In the data rows, zero lies at 4.5, halfway between 4 and 5.
Here are some points:
[4 5 5 5 5 5 5 3 4 6 5 6 5 5 4 4]
[6 0 3 4 7 6 3 5 7 4 3 3 2 8 5 1]
[5 8 6 4 3 4 7 7 4 3 3 4 5 1 3 5]
[1 7 5 4 7 4 3 7 3 6 4 5 5 4 3 5]
[4 3 3 4 9 6 5 8 5 3 3 3 2 5 3 2]
[6 2 5 6 3 5 2 0 4 7 7 8 5 7 6 6]
[8 3 6 4 2 3 6 7 6 1 2 0 4 3 6 4]
[6 7 5 5 1 4 7 4 4 5 4 5 5 2 3 7]
[3 8 6 3 6 4 5 9 3 4 3 3 6 1 4 5]
[4 4 4 6 5 6 3 0 3 8 8 9 5 7 5 6]
[1 6 4 3 8 4 4 9 4 5 4 4 5 3 3 3]
[9 3 6 4 0 3 7 4 6 2 3 2 4 4 6 5]
[4 2 3 4 6 4 5 7 7 4 3 2 2 5 4 2]
[4 8 5 5 2 4 7 6 4 5 5 4 6 2 3 6]
[2 5 5 4 7 6 4 5 5 6 5 5 5 4 5 4]
[7 1 3 6 4 6 4 0 5 6 6 7 4 8 4 5]
[5 0 4 4 5 4 3 4 6 3 2 1 3 8 6 2]
[4 9 6 4 2 3 6 6 3 4 5 5 7 0 4 7]
[2 5 4 3 8 4 5 9 4 3 3 2 3 4 4 2]
[7 6 5 5 2 5 6 5 3 3 5 5 6 2 4 7]
[0 3 3 2 9 5 1 8 5 6 3 3 3 7 5 2]
[2 4 4 5 6 5 3 2 4 7 7 7 5 7 4 4]
[7 4 4 6 2 5 5 1 5 5 6 7 5 5 4 5]
[4 2 4 4 7 5 4 6 5 3 3 3 3 7 5 2]
16 more points follow, each with its number after it:
[4 5 5 5 4 5 2 0 4 8 7 7 6 7 4 6] 0
[1 4 3 4 9 5 4 7 6 6 5 4 3 6 3 2] 1
[3 3 4 3 7 4 4 8 6 4 2 2 3 6 4 1] 2
[0 6 4 5 8 5 2 3 3 9 7 8 6 6 4 6] 3
[2 6 3 4 9 5 5 9 4 4 3 3 4 3 2 4] 4
[2 5 3 4 6 5 2 3 4 6 6 6 5 6 5 5] 5
[9 4 5 6 0 3 6 0 6 3 5 5 5 3 6 7] 6
[6 1 4 5 4 6 2 0 5 7 7 7 5 8 6 4] 7
[7 2 4 6 2 5 3 0 5 5 7 7 5 8 6 6] 8
[1 7 4 3 8 5 3 6 3 7 5 6 5 4 3 5] 9
[4 8 5 4 5 4 6 6 3 5 4 5 6 2 3 6] 10
[2 8 5 3 7 4 6 9 4 4 2 2 4 2 2 3] 11
[1 8 4 4 8 4 6 9 5 5 3 4 4 2 2 4] 12
[1 4 4 4 8 4 3 6 4 5 4 5 3 5 3 2] 13
[1 7 4 3 8 5 3 6 4 7 6 6 6 4 4 5] 14
[8 5 5 5 2 4 7 6 4 2 3 3 4 3 5 6] 15
Which two of these numbered points are nearest to each point below, ignoring the 3 directions in which the first points spread most? Their numbers follow each, nearest first.
[5 5 4 5 4 5 3 1 5 7 7 8 6 5 5 6] > 14 7
[3 4 4 4 5 5 1 0 3 7 7 8 6 6 5 7] > 5 8
[4 5 5 3 5 3 5 9 5 2 2 2 3 2 4 3] > 13 9
[2 7 4 3 6 4 4 9 4 3 2 2 5 2 5 4] > 5 8
[2 3 4 3 9 4 2 8 5 3 3 3 3 6 5 1] > 8 7
[6 4 4 5 2 4 5 3 5 3 4 5 4 4 5 4] > 13 2
[4 3 4 5 6 5 5 7 6 5 4 3 3 6 3 3] > 1 12
[6 3 5 5 2 4 3 0 4 5 6 5 5 5 6 6] > 5 3
[4 1 3 5 7 5 3 3 6 5 5 5 2 8 5 2] > 13 1
[3 8 5 5 3 5 4 2 3 7 7 7 7 4 3 7] > 0 2
[1 5 4 5 7 4 3 6 4 6 5 6 4 5 3 4] > 13 2
[0 6 3 4 8 4 5 8 6 6 4 4 4 4 2 2] > 1 12
[6 0 4 5 6 5 2 0 6 5 5 5 3 9 7 2] > 6 7
[2 1 3 4 9 6 1 3 4 6 5 5 3 8 5 3] > 9 3
[8 4 6 5 1 4 4 0 4 4 6 7 6 5 7 5] > 7 8
[4 8 6 5 3 4 4 3 3 6 7 8 7 3 5 7] > 8 7
[0 7 4 4 8 6 3 3 3 9 7 8 6 6 2 5] > 11 10
[6 5 5 5 2 4 5 0 4 6 6 6 5 6 4 6] > 11 0
[3 7 5 4 7 4 6 9 5 4 2 2 4 2 3 4] > 12 10
[4 9 7 5 2 3 6 4 2 6 5 7 8 0 4 9] > 3 9
[5 2 4 5 6 4 4 6 6 3 2 2 2 6 5 2] > 13 2
[6 4 4 6 1 4 3 0 4 6 6 6 6 6 7 7] > 5 3
[3 1 3 4 7 5 2 3 5 6 6 6 3 7 5 2] > 13 7
[2 7 5 4 5 4 5 7 2 5 5 5 5 3 3 5] > 13 15
[8 1 5 6 2 4 4 2 6 3 4 4 4 7 7 4] > 8 3
[2 7 3 5 7 6 3 3 2 7 8 9 6 4 2 7] > 4 10
[8 0 4 5 4 5 5 4 7 3 3 2 2 7 5 2] > 11 2
[8 4 5 5 1 5 8 7 5 1 3 2 3 3 5 5] > 15 4
[5 7 5 4 4 6 6 4 4 6 7 5 7 2 4 8] > 14 9
[6 5 5 5 2 3 5 4 5 3 4 4 5 3 5 5] > 6 5
[0 6 4 3 9 4 3 8 3 6 5 5 5 3 3 4] > 9 3
[4 2 4 5 5 6 3 0 6 7 8 7 5 7 4 6] > 14 1
[5 8 5 6 2 5 6 3 2 5 6 7 6 2 4 8] > 15 10
[4 7 5 5 5 4 6 8 3 3 4 4 5 1 4 5] > 15 10
[7 1 5 5 4 5 6 6 7 2 3 1 1 6 5 1] > 1 11
[3 9 5 4 4 3 6 7 3 5 4 5 7 1 4 7] > 3 14
[8 5 6 4 1 3 6 6 4 1 2 1 4 3 6 5] > 8 5
[6 6 6 5 2 4 6 6 4 4 4 4 5 3 4 5] > 2 10
[3 6 4 5 4 5 4 3 4 6 6 7 6 5 4 5] > 2 8
[6 6 5 6 0 4 6 1 6 6 6 7 6 5 4 6] > 2 1
[3 6 4 4 4 4 4 5 4 5 6 5 6 3 5 5] > 5 7
[4 7 4 5 3 4 3 1 4 7 7 8 7 3 4 6] > 6 5
[2 4 4 4 6 6 2 1 3 8 7 7 6 6 5 5] > 7 5
[4 3 4 4 6 4 3 5 5 4 4 4 4 6 4 4] > 9 8
[6 1 4 5 3 4 2 1 5 5 5 4 4 7 6 4] > 5 0
[1 5 4 4 9 5 2 5 3 7 7 7 5 6 4 4] > 8 14
